One turn moves each row of this set onto another row. After a few examples, where does it send each row asked below?
Z_323: -11 -2 1 -4 6 -6 5 4 24 2 -7 -12
Z_968: 8 0 0 12 14 -3 -18 -3 10 6 4 1
Z_895: 5 -1 1 6 -6 7 3 -2 -21 -1 1 1
Z_768: -18 0 6 -2 3 0 5 2 -18 1 0 -4
Z_813: -1 4 -4 2 15 3 7 -2 13 -4 -26 3
Z_209: 0 2 -4 10 9 6 8 -1 14 -2 -27 4
Z_277: 2 2 2 1 3 4 2 -2 -24 -2 -1 -2
Z_247: 9 1 0 12 11 -1 -17 -4 11 5 5 3
Z_587: 6 2 1 -4 -3 6 4 -3 -20 -2 2 3
Z_406: -13 -4 1 5 4 -6 6 5 23 3 -9 -14
Z_287: -10 0 5 -13 -7 3 7 -1 -9 -1 6 6
Z_396: 2 4 -4 1 8 6 9 -3 17 -4 -24 7
Z_423: -12 -5 5 7 -15 6 7 1 -11 2 2 3
Z_392: 9 1 1 9 13 -2 -17 -3 11 5 6 3
Z_516: -8 -4 0 1 -2 -4 7 3 27 2 -6 -9

Z_895 moves to -> Z_587
Z_247 moves to -> Z_392
Z_287 moves to -> Z_768
Now find these:
Z_406 moves to -> Z_516
Z_396 moves to -> Z_813

One turn moves each row of this set onto another row. After a few examples, where does it send each row asked below?
Z_624: 2 2 23 -2 -5 21 -3 14 -1 5 4 5 -6 11 9 -4 -5 -3 0 -3 -6 -4 0 9 9 -12 0 -3 11 -4 0 -8 11
Z_737: -9 8 11 1 -8 21 6 9 4 2 12 -3 -12 5 13 -3 1 -1 6 2 7 0 9 2 6 -9 1 0 21 -6 -16 -20 13
Z_800: 14 10 -10 -9 -8 21 1 7 -13 -22 8 -11 16 -16 10 13 0 -19 -10 13 -8 -17 8 11 0 -14 2 6 -6 -13 2 -11 5
Z_474: 5 12 -3 -5 -1 13 2 6 -28 -21 14 -18 19 -14 11 5 7 -20 -5 17 -7 -17 8 14 -5 -12 -5 -2 -5 -7 -7 -1 17
Z_878: -3 7 -14 -13 -8 5 -6 4 -18 -15 9 -12 9 -18 16 14 5 -23 -15 13 5 0 20 8 -7 -19 -6 2 3 5 -13 5 2
Z_11: 2 8 8 15 -7 9 -4 4 -11 22 9 -3 3 -20 16 -1 -8 -13 0 -12 -12 8 14 10 16 4 -9 -6 -1 -4 -14 -7 -1
Z_601: 7 3 18 19 7 10 20 5 3 5 6 -13 3 -13 12 8 -9 -13 -5 17 -2 3 5 7 3 16 -4 -13 17 2 -12 -9 4
Z_874: -4 5 -5 2 0 -5 9 3 -3 12 25 3 -14 -19 16 18 9 -3 -10 10 -12 3 9 -10 -1 0 -3 -11 10 -5 -17 -8 1
Z_967: 19 12 -9 8 -1 16 -9 3 -11 -9 9 -17 10 -20 8 7 1 -26 -5 6 9 -27 17 8 4 -14 -1 20 0 4 -5 -7 12
Z_25: 6 5 -1 16 9 10 11 16 3 13 17 0 -8 -15 17 6 -17 -16 -2 -6 -10 2 3 -6 -11 -11 3 -8 13 -19 -6 -6 4
Z_563: 3 5 8 6 1 13 3 3 0 5 7 -9 -17 16 6 4 -2 -5 -2 -6 -6 -6 5 7 19 -4 6 7 17 4 -13 -8 8
Z_461: 4 5 -9 -6 -13 17 -7 4 -12 -16 8 -6 6 -21 10 16 -2 -21 -14 17 16 -11 21 9 -7 -11 -4 10 8 4 -4 -8 -4
Z_948: 11 4 13 20 12 -7 2 9 -7 21 15 2 -8 -14 8 8 5 -13 -8 10 -6 -10 4 3 -2 3 -4 -3 7 17 -1 3 12
Z_5: 6 16 15 3 0 4 9 12 -2 19 16 1 10 -23 15 1 15 -8 5 9 -17 0 3 1 4 -5 -6 -15 -5 -5 -8 -10 20
Z_897: 13 2 -3 3 9 5 -12 3 -16 -14 14 -16 7 -18 11 9 -1 -26 -7 11 7 -22 14 0 -6 -19 -13 13 4 5 -11 7 17

Z_563 moves to -> Z_624
Z_874 moves to -> Z_948
Z_474 moves to -> Z_878
Now find these:
Z_967 moves to -> Z_800
Z_25 moves to -> Z_601

One turn moves each row of this set onto another row. After a few examples, where does it send each row asked below?
Z_265: -9 -19 7 15 -2 2 -6 9 1 1 2 10 -7 16
Z_42: -6 11 13 -6 2 19 5 1 -3 5 -3 3 -10 9
Z_781: -16 22 -4 -3 -10 8 -7 14 -1 13 -3 4 8 13
Z_295: -1 -18 -3 3 -1 4 11 -6 6 7 2 0 16 15
Z_524: -11 11 -2 -5 16 17 -6 -7 -9 14 -2 13 -4 5
Z_448: -10 -11 -2 12 0 7 3 -1 -8 -13 18 -9 -3 14
Z_556: -10 -18 7 15 3 0 -8 9 1 5 2 14 -6 15
Z_780: -14 -12 -6 8 20 -3 -7 -3 -6 10 17 11 5 8
Z_976: -1 -17 -8 4 -2 6 9 -8 2 3 3 -2 16 15
Z_542: -2 -18 -6 2 3 3 8 -8 5 10 3 3 18 14
Z_700: -16 22 -1 0 -1 -10 3 6 4 9 9 -8 -2 12
Z_175: -8 -11 9 9 -2 4 8 4 -1 -8 16 -7 -5 14
Z_794: -17 21 -6 -3 -8 8 -8 13 -1 14 -2 5 9 12
Z_877: -6 10 13 -7 8 16 2 1 -1 13 -3 9 -8 7
Z_652: -10 -18 -2 18 -3 6 -8 5 -5 -7 4 5 -7 17
Z_557: -17 23 -9 2 -2 -7 1 3 -1 2 10 -12 -1 13
Z_789: -3 -18 -9 3 4 3 7 -9 3 9 3 3 18 13
Z_465: -16 21 -6 -1 -12 11 -7 13 -3 8 -2 0 7 14
Z_352: -11 -19 2 15 6 0 -12 7 0 7 2 16 -4 14
Z_195: -18 21 -9 -2 -7 8 -10 11 -3 14 -2 6 10 12
Z_992: -11 11 -8 -3 13 20 -8 -10 -13 7 -1 8 -4 6
Z_832: -9 -18 4 17 -4 5 -6 8 -1 -4 3 6 -8 17
Z_805: -1 -17 -5 3 -2 5 10 -7 5 4 3 -2 16 15
Z_97: -12 -19 -4 16 7 1 -14 4 -4 5 3 15 -3 13
Z_845: -7 -12 16 6 2 -1 9 8 4 1 15 -1 -4 13
Z_362: -12 -12 6 6 18 -6 -2 2 1 14 16 13 3 8
Z_138: -16 23 -4 1 -3 -8 3 5 2 5 9 -11 -2 14
Z_413: -7 11 -2 -2 2 24 0 -6 -11 -4 -1 -3 -9 10
Z_629: -18 23 -6 0 5 -12 -1 4 2 14 9 -3 1 11
Z_801: -9 11 6 -7 14 15 -2 -3 -4 17 -3 13 -5 5
Z_446: -18 22 -11 -1 -8 10 -10 10 -5 12 -2 4 9 12
Z_497: -10 11 -8 -2 7 23 -5 -9 -14 0 0 1 -6 8
Z_817: -18 22 -11 -1 -9 11 -10 10 -5 9 -2 1 9 13
Z_347: -2 -17 -10 4 0 6 8 -10 1 4 4 -1 17 14
Z_755: -3 -18 -11 4 2 5 6 -10 2 6 3 1 18 14
Z_501: -19 23 -14 2 4 -9 -4 0 -2 8 10 -7 1 11
Z_87: -12 -19 -8 18 5 4 -14 2 -6 -1 4 12 -4 14
Z_696: -17 22 -2 0 3 -11 2 6 4 13 8 -5 0 12
Z_424: -6 11 7 -4 0 22 4 -2 -7 -1 -2 -2 -10 10
Z_182: -17 21 -9 -1 -12 12 -8 11 -4 8 -2 0 8 14
Z_676: -11 -18 -7 19 1 5 -12 3 -7 -5 4 7 -5 15
Z_286: -16 21 -4 -2 -11 10 -6 14 -1 11 -3 2 7 13
Z_714: -19 23 -11 1 6 -11 -3 1 0 12 10 -4 2 10
Z_244: -9 -12 15 5 10 -5 5 7 5 11 15 7 0 10
Z_607: -13 -11 -12 12 8 5 -4 -6 -12 -9 19 -4 1 12
Z_120: -1 -18 -4 2 1 3 9 -6 6 9 2 2 17 14
Z_468: -14 -11 -13 11 16 1 -8 -7 -11 0 19 4 4 9
Z_238: -18 23 -13 3 1 -7 -2 0 -3 4 10 -10 0 12

Z_465 moves to -> Z_182
Z_607 moves to -> Z_468
Z_347 moves to -> Z_755
Now find these:
Z_42 moves to -> Z_424
Z_652 moves to -> Z_676
Z_557 moves to -> Z_238

